Each row is where one point has got to under a steady rotation. How many steps took it there?
The counts run from 0 to 455.
8.5 12.7 31.7 -31.0 -10.8 2.7 -24.3 -6.6 -8.1 -14.2 -23.0 1.6 24.8 -2.6 2.7 -25.8 1.0 -0.7 20.7 -11.1 -13.1 -4.1 24.5 -2.1 -12.4 -8.7 1.3 5.5 -31.9 2.9 -13.3 3.7 -27.7 -5.5 7.2 -11.9 -8.2 -19.5 -23.1 -22.1 -12.6 8.4 5.8 7.5 -13.6 -8.7 30.2 -1.4 -16.4 -6.3 -9.1 5.4 : 23
3.2 0.9 14.6 -9.3 -26.4 -8.7 14.3 -5.3 -22.9 -18.4 -16.4 -1.1 22.9 -4.8 15.1 -37.7 36.5 2.4 12.6 5.8 12.2 4.9 -1.6 -3.9 -19.2 -20.0 -9.9 3.8 -11.6 0.1 -25.6 5.8 -19.0 -1.3 10.4 -0.4 -14.5 5.8 -14.1 -15.5 -20.0 26.1 13.9 14.6 -8.4 1.5 29.3 -6.0 4.8 -1.3 -7.3 11.5 : 291
7.1 -21.8 30.6 -26.5 -26.7 -22.9 -24.1 -1.6 -25.1 -3.0 -10.8 -6.0 -9.5 -10.7 -5.2 -25.9 6.7 2.4 28.8 -7.0 3.1 -6.1 -9.5 4.2 -15.4 -6.7 0.3 13.2 -10.3 0.8 -20.0 -6.5 -20.0 9.1 16.0 -23.6 4.6 -3.3 11.0 -17.4 -22.6 16.2 -11.2 5.1 -19.3 -8.5 4.8 -15.2 5.3 8.4 -22.2 5.3 : 35
-5.7 -5.1 28.2 0.4 -13.7 11.2 21.7 -8.5 -25.3 14.0 -20.6 15.2 -3.7 11.2 12.3 -18.9 25.5 10.2 6.1 6.1 -3.6 6.6 -1.6 -11.7 -3.0 -0.2 -17.4 -9.1 -14.8 -6.1 -0.8 15.8 -30.9 4.3 6.4 -0.9 -7.1 8.2 -10.2 -36.5 -9.5 -2.8 14.1 -4.6 -22.5 -5.7 31.8 25.2 -19.1 -20.2 1.9 13.3 : 282
-4.5 -23.7 7.6 6.4 -16.8 -0.4 24.0 1.6 -32.3 -12.9 -21.4 13.2 -2.4 0.1 20.4 -15.0 23.6 1.0 9.6 5.0 -5.8 10.2 -19.8 -13.6 -13.6 -7.7 -11.4 5.1 -13.6 2.7 -12.7 11.7 -24.1 -3.8 14.9 -12.1 -0.1 15.3 6.4 -39.3 -28.9 14.8 11.9 8.9 -23.9 -8.5 14.8 1.4 1.6 6.4 0.3 23.5 : 288
19.6 -2.0 1.2 -4.4 0.1 28.0 -6.8 -10.0 -21.0 18.0 -1.5 -9.1 25.1 12.0 16.3 -26.8 34.0 -3.9 15.9 6.8 8.0 3.0 8.8 -19.4 -15.8 1.8 -34.1 -8.0 -3.0 21.9 6.1 10.1 -18.8 -15.0 -10.5 -20.6 -3.6 7.7 -21.9 -14.4 -2.6 11.7 17.9 7.3 -0.6 -1.4 31.9 7.2 -16.6 -23.4 -7.6 10.9 : 440
20.7 -8.4 0.4 9.6 -7.3 10.0 -21.8 -12.9 -3.0 2.7 4.0 -12.0 4.2 -5.8 -6.2 -15.3 34.2 -18.7 40.1 -3.6 -10.7 -5.8 15.8 -2.9 -5.8 -22.3 2.4 16.7 12.8 7.0 -19.9 19.5 -12.6 9.1 24.0 -5.0 13.6 -3.1 -11.2 -28.8 -3.4 22.5 -1.5 9.0 -41.3 -3.4 24.1 -4.4 -7.1 -7.3 -19.1 -2.1 : 118
19.2 12.4 10.7 2.2 18.3 21.9 -23.7 -5.5 -19.3 5.0 -0.8 -11.0 15.8 10.8 14.7 -23.4 15.3 -9.9 25.3 -9.8 4.0 7.8 23.1 -6.0 -17.1 15.1 -6.3 12.9 -1.2 21.9 -10.1 -6.1 -31.3 -1.1 4.1 -5.4 4.7 -4.9 -15.9 -22.2 5.1 7.8 22.3 16.0 -13.4 -0.5 30.5 -4.9 0.4 -24.1 -12.1 7.2 : 219
5.5 -11.1 22.4 -8.5 -29.0 0.0 8.1 -24.8 -33.1 3.1 -14.3 10.2 -2.7 5.8 16.2 -20.1 25.9 3.8 28.4 0.6 -10.1 4.3 -5.0 -15.8 -16.6 2.8 -9.9 13.0 -9.4 26.6 -7.2 -5.1 -22.5 5.5 17.3 -25.4 0.3 13.9 -15.3 -21.4 -13.2 1.6 18.3 1.3 -12.9 -6.4 28.8 -3.3 -0.4 -9.6 -12.0 8.8 : 285
2.0 -0.2 2.0 -13.4 -30.9 8.1 8.0 -22.5 -22.5 7.9 -8.5 0.1 22.4 22.6 7.2 -24.4 32.0 -6.7 23.5 -6.7 -3.7 5.9 -4.4 1.7 -7.6 -5.9 -27.0 9.5 -7.0 19.4 -11.5 -3.3 -7.3 -11.4 13.9 -12.5 2.1 12.5 -15.7 -17.0 -20.5 14.7 29.6 9.6 -9.5 4.5 30.1 9.6 -6.2 5.4 -13.6 11.4 : 70
5.8 7.9 26.5 14.0 9.7 0.5 3.4 -10.7 -10.4 11.2 -9.2 10.1 -12.3 3.7 -2.4 -21.0 8.9 5.6 17.0 -9.3 -9.7 3.6 16.8 -5.7 -21.1 -4.0 0.6 20.4 -15.9 8.7 -1.3 16.6 -46.5 6.0 22.3 11.0 6.0 -4.4 8.8 -34.4 -9.2 5.1 16.0 -1.1 -44.5 -8.1 12.3 11.0 -4.7 -5.9 -9.4 17.3 : 276
17.4 -8.7 -0.5 -16.1 -4.4 7.6 -17.8 5.8 -35.7 -21.2 -5.8 9.7 -2.0 6.9 26.2 -11.6 22.9 -15.5 21.6 4.1 -2.9 6.7 0.5 -12.1 -23.9 -9.4 -7.1 6.4 -8.7 11.0 -11.2 1.5 -40.4 -1.7 20.3 -34.9 21.2 17.4 -9.0 -11.2 -20.2 16.4 -7.7 15.0 -18.9 4.0 1.1 3.7 5.5 -7.6 -21.2 2.7 : 231
-1.6 -24.3 8.5 -14.5 -14.5 0.5 -10.5 17.2 -8.1 25.3 -13.6 2.2 25.7 -5.0 -11.9 7.2 14.9 1.3 10.4 0.5 -6.8 -2.7 -14.5 -16.1 0.9 -1.0 -20.9 -23.9 -15.2 -18.7 -7.4 12.5 -21.4 -1.4 3.7 -29.7 3.1 11.7 -9.0 -18.8 -33.0 23.7 -1.1 8.3 -24.1 -3.8 22.6 8.1 -25.8 -7.9 -1.2 0.7 : 402
4.6 -16.5 -1.4 3.7 -3.7 8.0 -8.3 10.6 -22.3 -10.2 8.3 4.9 20.3 -2.6 -2.4 2.7 30.7 -9.1 -3.5 -2.5 -25.2 2.2 3.9 -6.0 -10.6 -18.9 6.3 1.1 -2.7 -5.5 -10.9 34.5 -31.3 -4.0 5.6 -18.0 18.1 -5.6 9.0 -34.2 -22.4 34.5 0.6 27.0 -26.9 -6.1 7.1 15.7 -16.1 7.7 -2.1 8.9 : 390
10.2 -5.3 2.6 -3.8 6.0 14.9 -3.4 9.6 -12.1 2.8 6.7 -1.4 4.6 -5.5 -20.9 -4.8 22.8 2.0 6.3 -12.7 -15.3 -2.5 -1.3 -15.8 -14.0 -17.5 -14.4 4.9 -20.2 7.2 -7.9 34.7 -41.7 -8.0 24.3 -16.3 20.9 4.6 3.0 -5.0 -12.3 32.4 -13.4 17.0 -37.3 -2.7 -5.0 23.2 -10.6 -1.5 -7.4 9.0 : 175
3.4 7.6 14.8 -11.3 -11.4 4.2 -2.7 -8.2 -29.6 -16.8 1.3 1.7 20.6 15.5 19.1 -2.0 19.2 1.5 20.9 -6.3 -6.7 6.7 -0.9 -14.5 -14.3 -18.2 5.0 2.2 -24.4 3.1 -28.9 -6.6 -26.4 -7.8 18.0 -27.0 22.9 5.6 -2.1 -29.9 -12.5 26.8 4.9 -2.4 -17.8 0.1 9.3 13.1 -8.2 -4.1 -16.3 0.0 : 15
3.2 -13.6 9.6 0.1 -16.0 29.3 22.2 -9.9 -20.4 8.3 -26.0 5.0 12.0 18.5 7.1 -30.9 33.9 6.9 3.1 9.7 -1.3 2.1 -4.8 -3.8 6.4 -14.8 -32.2 -3.9 -9.2 -0.8 1.0 13.9 -15.9 -12.7 7.1 4.9 -14.2 16.6 -1.6 -45.4 -17.8 2.4 16.1 1.7 -13.2 2.3 22.9 11.0 -16.7 -0.4 3.8 19.3 : 67
17.5 -1.2 0.8 -19.1 1.4 15.1 -3.2 16.3 -19.1 -9.6 2.7 0.9 0.0 5.9 18.8 -29.5 28.1 -1.2 -0.8 -4.6 12.2 6.4 13.0 -21.1 -25.6 -12.8 -20.4 -10.6 -12.2 -3.3 3.2 34.5 -30.1 0.7 -3.4 -8.5 0.7 5.2 -8.8 3.4 -26.1 11.5 -0.5 19.8 -18.1 0.4 12.5 8.5 -11.0 0.9 -6.1 38.2 : 448
7.1 -32.2 10.6 -17.6 -12.1 7.0 4.3 -6.3 -28.4 22.0 14.1 -5.6 1.1 14.9 4.1 -9.3 25.8 -0.6 -12.5 -0.4 22.3 19.2 1.2 -2.3 -4.9 9.4 -17.7 1.8 6.8 -22.9 -7.8 11.6 -6.2 4.3 -10.5 5.6 8.4 5.0 4.1 -32.6 -28.6 3.8 13.2 23.7 -17.2 -16.4 31.5 2.6 -16.8 11.5 -10.5 24.2 : 365
15.3 7.4 28.0 -4.0 -11.3 -10.0 -0.7 -15.4 -5.4 13.4 -15.0 -6.9 7.4 -3.5 11.7 -33.3 15.9 4.3 10.3 2.9 18.4 16.0 21.2 13.4 -23.6 -14.1 -4.2 8.6 -4.5 14.1 -8.2 13.1 -33.2 7.8 3.7 7.7 1.1 -7.5 -10.5 -15.9 -13.3 22.5 33.6 -0.7 -32.6 -4.0 12.6 6.8 -1.9 -14.3 -27.3 1.5 : 273
7.4 -5.0 -7.4 -0.1 -2.8 -16.2 -10.5 -4.1 -15.4 21.9 -10.2 21.6 19.0 3.2 -9.1 -30.2 1.8 -15.3 7.8 9.0 18.0 2.1 6.7 0.9 -10.1 -3.1 -5.4 -6.5 5.4 -31.3 8.7 16.4 -21.7 -6.7 13.9 19.8 12.5 -11.3 -3.9 -32.3 -28.9 12.4 1.0 9.8 -11.8 3.0 40.3 -15.0 -16.1 -6.2 -13.0 13.1 : 355
21.9 -7.2 -2.5 -3.7 10.0 15.2 -12.0 -20.8 -14.3 29.7 2.1 8.5 33.8 7.8 -6.9 12.8 20.4 -26.7 4.0 6.3 -17.7 2.8 3.1 -14.6 -11.7 7.5 -10.4 21.4 -0.1 -1.0 -5.1 3.2 -32.6 -0.8 28.4 -8.8 16.9 -2.6 -1.0 -32.9 -14.7 -5.3 9.5 16.8 -13.0 -6.0 14.0 10.8 -18.3 -7.4 -16.9 1.3 : 379
12.6 -41.4 8.3 -22.2 -3.8 7.7 -13.2 -0.3 -21.9 16.4 9.6 -12.0 10.1 -1.0 -2.9 -19.1 26.5 -9.1 -5.0 7.4 24.9 5.5 -11.2 -8.9 -11.1 4.0 -21.4 13.7 9.2 0.8 -3.8 10.1 -17.8 -10.5 -8.4 -15.5 -8.5 19.0 -0.1 -14.2 -33.9 -4.1 -8.4 33.9 -18.7 -6.4 12.0 -2.6 -10.4 17.2 -15.7 8.0 : 149
16.5 -4.3 -6.3 6.0 3.0 7.5 -9.0 16.7 -15.4 7.4 -5.4 6.6 11.9 -12.4 -16.8 -1.2 20.2 -1.3 3.2 -6.5 -16.1 -0.6 -5.9 -5.7 -13.4 -20.2 -15.3 -0.2 -14.6 12.0 -6.2 28.9 -46.9 -8.7 18.5 -13.1 23.5 -0.9 -6.2 -9.4 -18.5 38.0 -13.4 23.2 -23.2 3.7 -1.0 19.0 -8.2 -10.8 -9.5 2.9 : 176
-3.3 -5.5 15.1 3.0 19.8 -0.5 -5.0 19.8 -10.2 24.6 0.2 -10.4 5.0 -5.2 -18.5 -22.0 4.1 8.3 14.2 -17.0 21.4 10.4 7.6 -10.7 -5.1 7.1 -19.0 -6.3 -20.2 -11.7 -13.0 12.7 -35.2 10.9 3.8 11.2 7.4 -4.3 -11.2 -15.9 -10.8 18.5 -3.1 11.7 -28.3 0.7 44.2 -6.6 -14.5 -22.6 4.8 14.4 : 199
14.2 -4.4 11.4 7.1 26.1 21.7 -3.8 11.1 -28.0 -10.6 1.1 -10.3 9.0 7.9 8.6 -22.7 27.2 0.6 -5.0 4.2 26.4 4.4 26.5 -9.3 -19.2 -3.7 -12.9 -2.0 -2.7 -9.1 -5.1 10.7 -37.0 -5.0 -7.9 7.0 3.1 5.5 8.5 -35.6 2.2 17.2 10.6 14.9 -27.9 3.1 20.7 4.4 -0.8 -17.2 -1.5 17.8 : 216
24.2 -11.0 8.1 -20.7 -3.5 11.5 -7.4 15.9 -33.2 -30.3 -14.4 8.7 -2.3 2.9 24.3 -19.5 19.1 -1.7 3.8 2.8 5.9 -8.5 12.8 -24.6 -27.0 -14.3 -8.3 -1.7 -12.8 -11.0 -3.2 16.9 -31.3 -5.4 8.9 -21.0 6.5 13.3 -0.2 -20.1 -17.9 7.5 -15.3 15.9 -22.6 1.6 -0.8 6.8 -0.2 -3.1 -12.7 16.4 : 233
16.7 6.2 24.5 -4.0 -14.9 3.7 -1.4 -16.2 -15.9 9.4 -19.0 -0.7 -10.6 14.2 -5.3 -35.1 35.3 8.7 21.5 -0.4 2.2 -10.1 27.8 6.7 -11.6 -0.5 -16.6 9.6 -1.0 -10.8 -1.6 16.5 -27.9 14.5 16.4 16.9 -10.0 9.2 4.4 -28.4 -1.1 2.0 10.9 7.9 -24.2 -1.1 21.1 15.1 11.3 -9.7 -9.3 14.7 : 60
0.6 -8.1 4.7 9.3 -21.9 21.2 20.5 -13.2 -23.1 10.1 -19.4 5.5 17.0 25.4 12.6 -24.5 31.8 3.4 11.8 0.4 -2.0 8.9 -7.2 -3.5 6.8 -10.1 -31.9 -5.7 -13.5 -0.4 -5.1 8.8 -13.3 -14.7 9.4 5.0 -1.2 18.8 -4.8 -39.6 -20.9 10.9 21.3 2.3 -16.1 0.2 27.2 14.7 -19.4 0.0 -1.3 17.2 : 68
10.3 -8.9 28.7 -0.1 -2.5 6.0 3.5 -8.9 -20.3 30.1 -1.5 -20.0 3.7 10.4 4.8 -14.5 4.4 14.3 16.9 1.9 12.3 17.3 -12.0 0.8 1.5 -1.0 -22.8 1.2 -20.7 2.7 -23.2 -7.2 -21.7 -10.4 12.1 -6.7 19.7 -4.1 5.3 -39.1 -1.6 13.0 20.0 -15.6 -25.6 -20.4 8.6 2.9 -18.1 -12.5 -23.0 5.3 : 265
21.9 -24.6 -7.7 -20.8 -18.1 12.0 -25.2 6.3 -9.4 19.2 -17.4 -3.8 15.4 8.7 0.3 -17.4 17.8 -20.1 13.4 8.8 -2.1 3.2 -4.1 20.3 -13.4 -15.3 -18.8 4.9 9.8 10.2 -10.8 1.6 -27.6 8.1 10.1 -12.0 12.6 -3.3 3.6 -30.2 -32.4 19.2 27.7 -10.1 -14.7 1.9 -8.3 13.9 -24.3 -7.6 -17.2 7.1 : 326
18.4 -1.0 8.6 11.3 19.2 14.6 3.9 5.0 -20.3 20.4 1.3 -3.7 4.4 10.9 -1.4 -16.0 32.5 6.9 14.9 0.6 26.4 -5.3 15.3 -7.5 -20.3 7.4 -25.8 -8.4 -3.8 -19.2 5.0 21.6 -33.8 6.3 4.4 8.4 11.7 23.4 10.4 -16.6 -2.0 23.6 5.9 13.9 -29.3 4.5 12.0 21.0 7.3 -15.5 -12.1 13.1 : 431
17.6 -7.2 2.8 -12.9 -6.8 -5.2 -13.3 -17.7 -26.0 16.6 23.5 -11.0 6.6 8.6 -2.0 -14.9 34.8 -13.6 16.9 -7.5 13.5 20.0 -0.7 -2.6 -13.0 7.9 -7.2 26.3 3.6 -3.4 -29.4 2.6 -13.4 7.6 12.6 3.2 18.7 1.2 -5.9 -12.6 -20.8 12.4 13.5 27.7 -9.4 -9.8 28.7 -4.2 -1.8 20.4 -24.3 10.1 : 368
-1.8 -7.3 21.5 5.0 8.5 -4.0 -16.7 9.6 -12.4 22.6 10.7 -17.5 13.4 -1.9 -24.9 -18.8 13.2 12.4 21.7 -11.3 11.3 -13.7 16.1 -5.3 -6.2 2.0 -9.6 -14.1 -4.6 -26.0 -0.9 16.0 -23.0 -5.5 -8.6 -1.4 0.8 -5.4 22.2 -27.4 -7.2 37.5 -1.5 11.7 -32.8 -4.8 34.8 -7.7 -7.0 -10.2 -3.9 18.2 : 413
15.6 0.3 11.0 -3.5 11.1 25.4 -13.1 -14.6 -25.7 33.3 15.7 -6.7 19.1 18.4 -8.4 2.1 21.8 8.5 3.7 -7.7 -14.5 -4.6 14.7 -18.0 -3.2 13.5 -23.4 4.3 -17.8 -8.3 3.9 13.3 -31.4 -12.3 0.0 -11.7 6.9 -3.8 8.2 -32.7 4.3 9.1 2.2 17.3 -11.2 -14.4 23.1 19.3 -17.2 -12.3 -6.3 7.1 : 163
-6.8 -17.5 8.3 0.8 5.3 2.1 -3.4 -20.1 -33.2 30.2 15.5 12.2 3.1 19.0 -9.0 -17.4 6.3 0.3 10.2 -4.3 -3.6 5.7 1.2 -12.1 -0.1 12.2 -10.8 8.3 5.7 -6.0 2.8 -0.2 -16.3 -13.4 17.0 0.7 13.4 -7.4 10.4 -42.5 -16.2 -4.2 -5.9 11.7 -17.7 -6.1 46.6 -13.5 -21.2 7.8 -7.9 17.7 : 360
19.2 -15.1 6.6 -0.8 -0.2 17.2 1.4 2.0 -30.7 1.9 -18.2 10.0 13.1 7.8 24.8 -1.8 12.7 -14.2 4.4 14.8 -13.8 21.0 -17.9 -21.8 -13.8 -2.6 -8.1 14.1 -17.4 0.7 -17.3 -6.1 -41.5 -5.9 20.8 -14.1 18.1 -0.7 -4.3 -45.0 -16.9 -3.8 6.7 2.7 -8.6 -10.1 4.1 11.6 -16.2 -11.7 -6.3 7.1 : 9
-2.1 -20.7 17.3 0.8 -2.9 -5.2 -4.4 -1.3 -22.5 8.2 0.1 2.7 -22.3 12.0 -7.5 -33.1 20.7 8.5 8.7 2.9 5.3 11.0 1.9 10.0 -18.1 -6.5 -8.4 12.5 9.4 8.8 -3.1 15.4 -38.1 9.1 8.0 2.4 1.4 15.8 29.0 -29.0 -26.2 9.2 8.0 -4.6 -41.8 4.0 0.3 15.4 -9.7 6.2 -7.9 13.7 : 55
5.0 -25.9 18.0 -29.0 -7.4 24.0 -13.3 -9.6 -7.5 26.2 16.8 -15.4 -2.3 19.0 -16.0 1.6 19.3 -0.1 19.2 0.1 -4.0 -8.4 17.9 -7.9 -6.7 -5.4 -12.1 8.8 4.7 -1.2 -5.2 -0.8 -9.1 20.7 11.1 -21.2 9.1 -2.4 18.0 -35.2 -10.0 0.9 18.1 -9.4 -29.5 -9.0 18.4 10.3 -32.0 -8.4 -10.0 11.5 : 108
